In the rows, zero is written as 128.
Each named move below is a turn or a mirror, shown by a few rows before and after it. Which moves, in which order, take the first row of each later pair to the second? The first pair is answered.
K_368:
[116 128 126 100 148 115 134 107 128 135 117 130 147 129 144 138 164 147
 143 149 101 125 150 129 115 124 161 137]  ->  [115 132 128 106 147 120 129  99 124 130 120 137 150 132 143 142 161 143
 149 151  95 124 156 138 121 128 158 142]
[138  98 115 132 104 142 107  99 159 114 139 130 126 118 156 185 176 119
 128 174 133 125 138  89 158 115  90 169]  ->  [137  97 116 129 104 137 107 103 159 116 138 126 127 117 161 179 175 120
 125 176 132 122 139  88 156 114  90 168]
[159  90  90 116 101  82 116 157 107 123 105 125 112  80 138 142 147 127
 144 118 168 161 112 116 133 125  91  97]  ->  [160 106 109 152 108 110  92 114  84  97 124 158 128  99 117 162 109 112
 162 105 152 141 141 146 160 161  83 130]
[167 122 135 225 119 124 134 139 119 102 118 173 138 147 136 110 108 116
 160 139 148 121 156 112 165 166 109 153]  ->  [165  94 115 185 111  90 160 192 145 126  96 132 116 125 164  90 149 133
 132 157 163 147 119  81 131 126 114 114]
K_54:
[140 116 143 128 107 104 136 131 139  99 108 155 130 129 118 108 134 126
 123 144 142 113 152 138 162 143 140 127]  ->  [131 110 139 114 109  95 146 141 143 103 100 140 124 122 121 109 142 131
 110 144 147 122 143 139 148 135 143 117]
[139 159 126 163 118 122 113 130 155 125 122 154 106 139 113 124 135 128
 146 118 153 123 137 129 156 134 109 153]  ->  [133 147 125 151 117  99 134 153 153 129 109 134 103 133 108 123 140 130
 146 119 163 139 135 140 141 138 119 146]
[141 141 118 124 127 183 107  93 144 127 145 143 163 143 146 121 119 150
  96 171 112  93 132 100 138 119 128 127]  ->  [141 145 133 169 130 156 111 104 125 108 133 155 163 146 117 121  90 142
 117 161 119 101 164 126 156 161 126 151]
[117  95 125 145 129 115 128 151 142 132 123 118  91 121 155 129 125 118
 103 145 143 137 114 103 155 128 126 107]  ->  [121 103 128 147 128 126 117 141 142 131 130 127  95 123 162 131 127 113
 101 146 136 130 112  99 155 123 123 107]
K_989:
[103 122 112  88 133 103 143 153 121 145 119 110 123 112 120 115 138 138
 111 126 147 158 115 146 115 118 140 106]  ->  [100 140 117  73 134 153 115 107 120 143 151 134 138 128 123 131 125 134
 117 120 125 131 112 153 125 112 135 115]
[136 138 138 118 126  88  99 129 114 128 103 104 131 130  76 112 102 166
 143 109 154 152 197 228 135 139 142 114]  ->  [133 147 140 109 130 124  81  94 116 124 124 118 144 139  81 127  92 164
 143 105 138 131 195 229 142 134 139 122]
[151 137 167 137 122 133  91 145 147 156 108 151 145  86 116 133 135 103
 124 120 121 112 129  98 129 149 108 179]  ->  [152 133 164 139 119 121  95 154 146 158 103 145 141  83 115 128 138  99
 123 119 127 115 130  99 129 150 109 184]
[111 144 130 136 123 113 133 150 118 109 132 116 126 124 100 133 113 131
 126 126 135 153 134 157 120 148 131 125]  ->  [108 152 132 133 123 139 117 120 118 107 150 129 138 131  99 140 108 132
 128 122 123 140 131 159 126 147 127 128]
K_52:
[168 147 127 124 118 139 137 144 123 111 126 114 117 133 110  99 149 116
 162 139 149 120 110 132 130 122 133 136]  ->  [169 147 131 126 120 135 132 139 121 110 123 115 115 133 107 102 141 115
 172 137 148 118 114 140 133 130 134 140]
[148 136 120 170 130 138 107 118 140 115 125 147 124 125 151 111 141 123
 147 149 130 109 135  76 159 124 118 133]  ->  [144 133 123 172 129 131 112 125 136 112 121 143 120 123 150 108 136 120
 150 150 134 111 137  81 160 132 116 136]
[125  92 117 123 127  58 159 186 118 134  79  98 116 102  89 121 136 124
 123 122 156 165 140 189 102 152 152 133]  ->  [110 108 138 119 133  93 141 144  99 122 109 116 129 118  63 144 111 119
 132  99 137 146 156 229 112 175 152 150]
Pairs:
Each pair is two moves apart.
[113 131 134 154 135 127 148 159 151  86 113 150 144 136  93 121  90 131
 139 118 142 130 129 149 115 128 141 133]  ->  [107 125 123 105 133 147 149 154 171 109 122 132 139 130 120 123 113 139
 116 127 138 125  98 129  97  89 146 110] : K_54, K_54
[113 187 139 130 144 221  69  47 134 116 178 186 146 138 130 157 125 139
 132 150  79  79 119 104 150 111 129 152]  ->  [131 179 125 158 139 205  75  67 150 120 167 188 139 133 155 142 144 134
 130 172  94  79 111  58 161  97 119 149] : K_368, K_54
[138 134 115 164 115  80 158 163 135 125 121 127 105 132 147 100 160 122
 116 159 142 132 112 105 152  94 114 131]  ->  [135 149 115 129 116 141 132 110 138 132 160 143 119 144 161 122 162 124
 104 157 116 101  93  96 150  70 110 124] : K_989, K_368
[106 134 179  92 159 118 136 108 104 101 172 108 135 154  96 126 111 166
 144  99  83 115 143 194 116 147 141 124]  ->  [103 119 170  85 161  84 160 145 107 113 151  88 124 145  97 114 124 172
 137 101 100 135 133 188 100 141 146 112] : K_54, K_989
[108 139 141  82 124  87 130 143 125 151 152 115 145 152 105 142 157 120
  88 107 130 139 112 157  70 106 138 106]  ->  [112 135 152 124 127  64 137 157 113 137 137 122 142 156  83 136 139 114
 104 102 141 146 141 172  85 138 133 123] : K_368, K_989
[129 145 132 174 153 190  63  83 120  97 174 180 153 127 119 159 103 116
 123 138  90  69 125 118 170 147 109 155]  ->  [102  99 135 152 152  57 143 208  98 106 103  93 119  97  68 141 116 137
 126 107 139 159 138 188 112 169 140 127] : K_54, K_54
[147 128 114 127 130 144  93  99 122 119 135 138 134 163  82 161 120 130
 106 153 106 125 137 125 107 110 119 135]  ->  [142 122 117 133 128 110 112 130 107 119 114 123 128 159  66 156 117 136
 110 142 123 146 143 145  91 122 122 137] : K_54, K_54
[102 109 155 120 106 163 158 140 106 113 138 126 185 118  99 104  85 127
 149 124 110 166 141 191 109 178 153 112]  ->  [103 111 138  71 102 190 152 132 128 135 150 112 185 116 131 104 112 131
 126 132  97 155 110 168  90 133 155  92] : K_54, K_54
[134 141 116 172 127 130 128 117 118 120 121 161 128 171  89 126  76 121
 147 123 150 136 155 173 149 172 125 147]  ->  [111 135 118 118 130 131 140 117 114 131 127 131 129 164  75 132  86 128
 135 104 139 148 150 205 119 162 140 131] : K_54, K_52
[129 124 121  97 153 124 150 146 142 139 128  88 117 121 135 147 154 141
  98 127 121 120 122 116 124 117 128 139]  ->  [122 137 135 126 160 126 141 133 120 123 132 106 126 130 104 157 126 130
 118 114 118 117 155 154 142 156 127 163] : K_368, K_54
[108 119 117  70 114 108 141 154 133 144 125  98 121 126 147 133 159 145
 101 127 132 150 101 129 112 102 140 113]  ->  [101 134 147 115 125 116 126 126  98 111 133 124 137 143 100 150 112 130
 131 103 123 142 153 189 140 161 137 156] : K_368, K_54
[136 101 128  95 132 134 156 159 111 147  99 131 108 128 108 112 118 128
 124 104 147 144  98 148 104 139 136 127]  ->  [132 113 129  85 140 167 137 122 104 139 120 143 120 139 101 125 105 124
 127  96 131 125 105 164 109 142 131 135] : K_52, K_989
[105 141 127 132 139 149  91 108  98 112 163 134 175 100 106 196 130 125
 154  65 141 101 131 153 134 181 109 110]  ->  [102 126 126 131 137 110 114 147  97 115 139 109 166  91 100 188 131 130
 151  63 156 126 137 167 118 190 119 100] : K_54, K_989
[120 134 129 149 124 115 118 155 133 118 126 129 126 124  96 128 102 114
 142 125 137 128 151 142 131 128 136 125]  ->  [116 128 119 109 121 134 126 152 150 134 133 116 127 123 115 129 122 119
 125 133 131 128 124 125 113  97 136 101] : K_54, K_54
[102 109 153 107 135 110 147 173 115 130 120  89 126 119 100 120 133 139
 113 109 160 155 128 189 109 142 142 119]  ->  [103 107 152  85 135 128 136 159 116 136 134  85 130 124 110 127 134 144
 102 107 150 149 119 188 101 127 142 114] : K_368, K_54
[142 135 135 159 131 112 122 119 127 117 118 145 120 128 115 130 117 114
 140 123 136 117 149 128 147 151 121 144]  ->  [145 127 119 122 124 111 135 133 149 138 115 124 108 116 149 121 145 121
 116 139 144 122 118  92 122 114 125 118] : K_368, K_54
[ 80 134 149  75 147 172 129  70  99 102 161 158 154 133  70 169 114 151
 140 104 109  94 130 193  94 136 131 127]  ->  [ 80 106 142 108 139  77 180 161  95  96 102 118 130 111  57 140 127 160
 149 109 148 145 147 197  81 157 140 116] : K_54, K_989
[168 126 136 229 145  91 148 125 120  86 171 163  98 142 113 135 136 138
 142 154 101 137 180 197 151 246 141 184]  ->  [135 110 140 153 150  89 165 133 107  96 177 124  95 136  87 149 144 156
 128 123  97 154 171 253 108 239 162 164] : K_54, K_52
[121 120 139  84 125 111 126 139 110 160 128 122 115  82 122 116 135 152
 134 115 148 157 145 146 101 117 146 128]  ->  [134 141 137 100 126 162  92  92 116 157 154 159 132  95 144 125 125 141
 138 125 129 123 139 117 125 105 130 140] : K_54, K_54
[ 90 137 137  91 124  86 149 141 127 132 130 101 113 131 136 129 132 149
 110 125 146 149 151 140 124 144 113 117]  ->  [ 95 134 129  92 119  93 149 140 137 133 131 102 110 130 152 125 144 151
  96 131 149 142 139 121 121 127 115 110] : K_54, K_52
[158 168 116 140 109 158 110  65 166 151 134 139 115 167 157 136 104 133
 130 140 130 102 125 110 128 117 129 146]  ->  [163 167 116 167 110 145 112  75 165 145 126 147 112 164 153 131 105 129
 139 143 136 103 133 108 136 130 128 154] : K_368, K_54
[137 129 139 155 141 150 158 165 137 106  95 111 115 130 104 122 127 119
 151 120 150 120 148 100 147 163 140 124]  ->  [132 143 137 115 143 200 135 118 143 116 131 122 131 137 116 142 130 121
 138 113 125 100 131 100 141 139 140 123] : K_54, K_989
[139  79 111 101 120  36 176 135 146 140 118  92 140 130 125 133 155 163
 136 150 147 157  89 172  70 171 157 108]  ->  [132 103 112  48 125 121 138  56 150 148 173 115 163 149 144 155 152 162
 121 149 111 117  65 169  76 135 155 107] : K_989, K_368
[128 153 173 135 142  73 158 138 126 138  95 100  95 113 110 140 126 148
 126 146  94 153 116 116 105 148 132  96]  ->  [129 172 182 143 148 126 122  80 119 128 128 133 112 131 104 155 105 137
 134 139  71 123 128 124 125 154 119 115] : K_54, K_368
[125 135 129 134 129 126 139 131 108 132 125 121 116 136 117 140 114 132
 115 122 136 147 141 160 122 137 125 133]  ->  [122 131 121 102 127 133 140 131 122 145 127 113 116 132 139 137 130 139
  99 131 133 142 119 143 110 112 127 119] : K_368, K_54
[136 162 137 172 114 119 138 123 102 113 128 174 120 121 123 148 122 127
 149  89 117  96 152 101 137 117 109 128]  ->  [134 146 129 163 106  88 157 161 111 125 111 152 103 109 134 133 137 136
 140  91 135 116 140  82 123 105 114 113] : K_989, K_368
[108 117 134 106 152 111 153 137  95 132 104  92 117  94 116 132 104 141
 107  82 185 194 160 144  76 145 154 125]  ->  [112 115 123  86 151 120 156 139 115 141 108  85 111  89 145 129 129 147
  92  96 184 190 138 118  67 115 149 105] : K_54, K_52
[117 105 114 124 123  92 130 140 135 106 119  95  89 133 120 122 130 123
 125 111 153 151 123 136 108 159 134  94]  ->  [115 111 113  87 123 136 111 103 148 113 144 100 101 144 136 135 135 123
 111 111 138 130 101 128 103 132 135  85] : K_989, K_368
[154 117 149 139 143 157 112 130 129 102 124 143 144 154 144 134 144 115
 102 140 125 101 135  99 124 116 115 139]  ->  [148 106 152 148 141 115 129 161 117  95  98 129 136 148 123 131 138 118
 109 129 142 126 146 125 115 138 125 145] : K_54, K_54
[134 127 127 123 129 174 100  88 147 120 153 149 140 139 150 135 113 118
 138 142 113  95 140 109 158 128 123 149]  ->  [139 111 132 178 128 110 124 139 138 110 111 137 128 130 130 120 108 117
 153 139 140 131 163 124 162 164 126 161] : K_989, K_368
[129 112 142 111 114 110 147 149 129 138 136 127 111 130 108 135 133 140
 128 120 139 158 125 137 111 128 153 125]  ->  [129 118 142  98 116 130 142 134 136 144 148 129 116 130 113 135 139 142
 124 118 135 147 115 132 108 114 155 117] : K_52, K_54
[125 149 131 152 110 154  97  98 136 138 141 151 151 127 139 130 118 112
 142 143 126 125 127 107 142 124 121 157]  ->  [128 140 121 136 111 149 107 111 148 149 136 139 145 119 154 121 137 118
 130 154 135 128 111  83 132 100 125 140] : K_52, K_368
[139  92  99 127 127 141 117 145 166 154 138 126 133 130 158 119 175 123
 108 163 139 116  82  64 122  93 127 112]  ->  [137 108 132 209 136 124 111 132 114 113 137 154 145 144  87 136 111 105
 156 133 142 117 149 139 155 179 124 165] : K_368, K_54
[141 110 113 102 146 172 149 123 144 181 135 121 130 128 145 129 162 147
 112 160 128  87  93  90 113 120  98 137]  ->  [150 103 115 164 142 115 165 163 133 166 101 125 124 123 132 112 156 139
 136 166 152 106 122  86 129 151  97 146] : K_54, K_989
[137 109 103 114 133 119 134 160 167 144 128  82 113 114 169  76 179 121
 107 150 143 129  90  67 110  78 129 105]  ->  [151 120 104 157 133 124 117 145 167 138 130 112 118 118 176  72 170 106
 118 158 144 112 101  41 136  91 116 121] : K_54, K_989
[185 125 131 151  82 122 124 128 130 135 131 145 131 122 126 144 145 110
 133 108 119 131 149 121 153 121 125 146]  ->  [178 125 137 144  85 117 128 126 120 132 131 138 132 121 114 148 142 110
 132 101 119 135 154 139 148 133 130 146] : K_54, K_52
[124 129 138 152 134 108 140 124 113 103 124 122 115 121  98 132 109 122
 143 121 142 145 149 164 143 155 130 141]  ->  [119 130 139 133 138 113 140 124 113 109 126 117 115 121  88 140 111 124
 138 114 137 149 145 175 133 152 134 136] : K_54, K_368
[137 113 127 142 123  80 143 156 154 136 106 122  83 120 104  95 139 152
 140 121 145 145 180 126 126 158 132 146]  ->  [132 136 123  78 126 170 108  80 167 149 162 140 105 131 129 118 144 152
 116 122 111 104 144 117 118 119 129 133] : K_54, K_989
[138 129 132 161 139 132 126 132 128 120 118 133 129 135 135 142 119 124
 139 123 134 118 145 123 147 147 126 151]  ->  [126 127 139 146 142 128 130 136 120 121 121 123 134 134 118 150 114 126
 137 113 131 129 150 148 136 147 136 151] : K_54, K_52
[133  96 135 158 122  91 162 168 128 137 110 109 123 117 127 104 134 119
 134 147 145 158 124 106 142 120 118 104]  ->  [138 121 147 183 131 129 131 110 109 115 136 146 143 138 106 121 102 107
 151 135 123 130 153 137 166 149 110 135] : K_368, K_989
[115 111 131 104 126 127 118 127 150 149 123 118 121 132 141 131 151 117
 108 137 126 147  97 121 108 112 125 104]  ->  [129 113 129 132 124 127 113 127 155 144 120 134 116 136 158 125 150 112
 111 147 127 138 100 101 122 117 119 109] : K_54, K_52
[119 121 127  69 134 162 131 108 135 143 155 104 138 134 118 146 125 131
 123 106 105 126 116 161 108 108 139 114]  ->  [128 128 137 121 139 162 121  93 117 122 156 129 140 143  94 150  99 119
 144 102 106 115 144 171 135 146 132 139] : K_54, K_54
[111 152 105 178 131 156 144 147 116  66 152 141 119 148 170 108 114 140
 164 175 119 120 154 133 164 137 138  86]  ->  [104 134 100 151 130 124 167 180 118  75 134 109 103 132 161 101 127 149
 157 172 128 147 147 142 137 130 145  65] : K_54, K_54
[ 99  73 155 119 131 162 158 131 159 134 134 124 195 108 122 174 104 107
 131 117 114 104 167 161 144 140 155 169]  ->  [ 95  61 149  98 128 141 173 157 165 143 119  98 186  95 128 167 120 113
 117 117 122 121 158 156 124 125 161 157] : K_54, K_368
[140 137 129 150 133 145 118 103 127 129 133 155 140 133 143 125 126 126
 143 136 109 108 126 108 151 134 121 134]  ->  [139 130 134 173 130 122 126 124 124 125 119 148 136 130 131 124 124 124
 151 136 123 120 139 113 151 150 118 141] : K_52, K_54
[123 142 130  87 100 123 140 157  92 149 126 124 140  97  97 119 149 134
 101  82 128 134 129 141 100 104 128 104]  ->  [137 139 122  94  99 131 137 156 108 151 131 130 138  93 122 112 165 134
  94 102 127 128 117 103 105  85 125  99] : K_54, K_52
